One turning vector, and how many ticks it has turned:
The counts run from 0 to 411.
[102 126 140 129 149 156 121 153 147 148  86 149 128 142  75 128 151 112
 156 153 134 116 113 118 144  73 175 124 114 103 185 148 134 142  74 109
 106 102 104 120 109  86 112 197 124 134 128 161 126 158 105 130 128] | 92
[ 93 127 144 118 127 146 107 154 165 163  87 151 121 178 116 117 146 113
 154 145 131 131 122 112 158  84 170 109 129  94 164 127 144 146  55 114
 104  98 108 140  98 100  88 169 125 129 100 143 122 153 116 127 142] | 385
[102  90  90 113 115 159 115 168 141 153  81 153 116 163 109 105 115 130
 136 141 121 129 109 119 142  89 149 119 117 113 173 116 135 135  49  97
 118  83 129 169 114 111 111 189 114 141 154 153 124 151 122 127 144] | 338
[ 81 112 146 125 112 144 107 163 153 166  82 136 106 151 102 112 125  98
 151 133 116 118 120 110 122  99 176 127 104 102 146 121 142 141  67  97
 110  99 129 120  90 114 111 205 116 143 133 123 131 177 107 142 142] | 389
[107 111  86 117 119 158 119 166 150 164  88 151 105 169  98 112 125 117
 125 156 130 120 109 123 144  88 149 113 125 116 171 119 148 133  61  98
 119  75 123 163 107 109 119 176 118 146 160 155 123 170 126 136 142] | 189
[117 111  87 119 126 160 118 157 144 149  77 148 125 159  89 106 124 118
 129 144 141 125 101 146 144  88 146 132 129 122 175 114 150 141  58 104
 115  83 112 154  99  87 122 187 114 154 149 160 114 158 111 141 150] | 153
[ 93 123 130 123 104 151 102 162 156 165  89 140 107 157 101 112 121  88
 130 123 124 138 118 135 129 106 154 130 117 121 140 104 176 138  58  92
 111  94 130 140  81 104 122 192 121 146 138 131 122 179 122 162 159] | 178
[123  85 127 103 100 155  98 170 133 153  90 143 122 163  74 131 117 125
 167 139 134 121 142 126 130 104 139 153 117 130 157 128 162 140  53 105
  94 100 133 166 142  69 121 169 141 126 116 163 158 140 136 156 140] | 264
[112  79 113 104 113 148 124 174 129 157  75 135 117 150  80 120 124 132
 169 147 120 110 124 124 120  99 139 159 112 117 161 117 127 150  50 110
 111 102 127 141 125  83 122 191 114 142 137 148 164 154 105 139 130] | 84
[ 89 110 144 126 140 163 113 166 165 155  84 155 131 149  96 120 157 120
 148 127 131 130 105 120 147  68 177 113 108 103 179 133 115 144  67 113
 103 110 116 134 112 109 113 189 133 141 144 155 116 152 112 123 144] | 277
[ 72  99 143 119 115 146 113 181 164 166  69 136 126 164 116 127 147 110
 148 108 110 157 127 122 139  98 146 120 108 115 131  87 146 137  50 104
 114 106 139 147  96 118 116 181 115 140 138 130 128 158 132 151 152] | 322
[ 86 122 175 116 139 151 110 172 134 148  79 153 125 149  88 131 147 122
 183 118 112 153 139 123 144 103 155 135 105 102 155 103 158 145  66 113
  99 111 123 131 130  82  97 175 128 109  95 158 141 147 135 153 136] | 315
[116 101 108 102 134 157 116 169 162 161  93 156 133 186  95 144 160 119
 147 141 145 137 123 116 157  83 139 118 133 118 179 123 147 136  59 112
 112  94 116 167 132  91 124 145 146 128 129 173 136 148 143 143 139] | 262
[112 114  89 118 131 158 127 163 155 175  94 153 105 172  87 121 144 104
 132 152 127 123 118 122 142  90 156 121 128 116 171 116 161 125  66  99
 118  85 118 145 106 103 132 172 128 143 158 157 123 183 127 141 143] | 40
[121 101 100 117 105 154 106 157 142 150  72 138 121 159  94 107 109 115
 134 132 136 127 111 145 130 104 134 153 127 133 155 112 161 143  57 100
 108  84 125 159 100  81 124 191 109 152 140 141 130 155 117 154 155] | 152
[ 83 120 141 131 149 150 120 164 158 154  76 150 135 154 107 120 159 125
 152 129 123 146 106 116 157  77 163  96 113  94 170 116 132 139  54 112
 114 101 111 136 106 110 100 190 114 129 124 151 111 148 116 126 134] | 313
[109  87  97 101 116 137 135 173 137 162  75 143 111 165 102 111 118 138
 157 144 114 125 123 123 125 113 139 147 115 114 150 100 137 142  45 103
 115  88 133 148 115  95 113 185 105 143 145 142 161 163 111 133 138] | 373
[106 124 167 117 117 157 118 163 148 169  97 158 100 154  78 121 140  99
 172 114 127 126 137 136 118 116 178 158 106 122 151  97 167 137  69 101
  98 121 126 132 121  73 109 156 148 135 120 146 140 165 135 161 152] | 212
[119  81 119 115  90 156  85 162 151 149  82 134 130 169  97 124 120 106
 136 135 141 129 122 131 136  97 133 134 133 131 152 130 164 143  49  99
 108  88 130 166 110  85 133 186 115 141 127 150 134 144 124 157 151] | 116
[ 94 120 154 129 107 154  86 151 151 162  91 150 110 160 111  96 117 108
 144 134 133 111 110 122 133  93 181 128 112 113 160 134 144 139  57  98
  98 102 123 141  97 105  94 188 124 136 127 134 116 164 109 136 152] | 204
[121 114 111 116 109 147  95 143 150 160  85 145 118 177 101 110 119 116
 144 165 147 104 109 128 145  92 153 137 141 113 170 140 149 147  53 103
 107  84 114 146  99  82 108 183 116 146 119 149 133 153 102 136 148] | 230
[101 126 176 117 133 159 109 162 154 173  99 166 114 163  94 132 156 104
 174 122 130 132 137 117 135 101 179 136 108 103 169 113 149 138  67 113
  91 122 120 132 129  82 100 150 149 123 108 155 136 157 136 144 149] | 62
[103  93 120  99 117 152 125 189 142 164  81 150 116 163  92 130 133 127
 157 116 108 153 140 127 133 108 130 143 110 123 145  80 166 129  51 105
 118  96 145 163 136  92 129 158 129 128 144 156 153 155 148 154 138] | 331
[ 92 130 152 121 131 158 111 153 183 177 100 158 118 180 117 117 159 101
 151 117 135 139 114 130 147  90 177 118 122 107 164 103 147 139  65 107
 102 114 116 141  98  97 101 146 139 140 122 148 113 155 122 136 162] | 210
[ 77  98 140 120 115 151 110 170 149 160  73 152 125 163 124  98 126 134
 156 124 115 132 106 124 143  95 169 121 103 106 159 113 119 141  48 111
 105 100 133 148 109 117  87 191 114 135 131 134 125 141 111 122 143] | 348
[109 124 159 115 134 150 116 157 141 155  90 155 125 167  85 132 146 120
 180 150 132 125 139 113 153  97 169 139 122  99 176 130 150 147  62 115
 101 106 108 130 131  71  92 160 132 117  87 163 145 150 121 135 134] | 237
[ 92 113 162 111 130 142 117 168 128 147  77 151 122 157 100 118 136 142
 184 120 110 145 138 118 143 109 154 141 105 100 149  93 152 145  55 114
 100 104 128 138 126  83  83 178 116 114  96 145 156 143 128 141 131] | 166
[ 91  99 157 116 114 150 113 178 151 172  84 129 107 144  79 133 135  93
 159 126 117 130 136 114 111 107 156 146 100 120 134 107 156 144  74 100
 108 110 133 121 106  96 140 194 127 145 143 131 151 180 121 161 144] | 249
[ 95 108 161 119  96 152  88 162 141 164  89 143 110 160 108 103 106 118
 164 121 124 120 127 121 124 108 181 146 100 110 147 124 146 144  55 105
  91 104 132 146 112  94  87 180 125 130 106 132 136 148 118 144 148] | 203
[111 109 128 113 136 164 139 178 136 156  84 152 114 136  65 125 144 114
 154 114 115 141 124 144 117 106 154 162  99 131 161  80 150 134  70 100
 113 114 129 145 121  76 135 176 128 142 157 161 138 171 132 161 147] | 145
[ 93 121 133 117 145 158 135 177 170 176  96 155 123 174  87 149 182 101
 149 133 122 145 132 113 143  87 155 116 118 109 165  97 145 133  65 113
 119 109 114 139 118  99 135 151 141 135 141 159 134 167 141 143 145] | 252
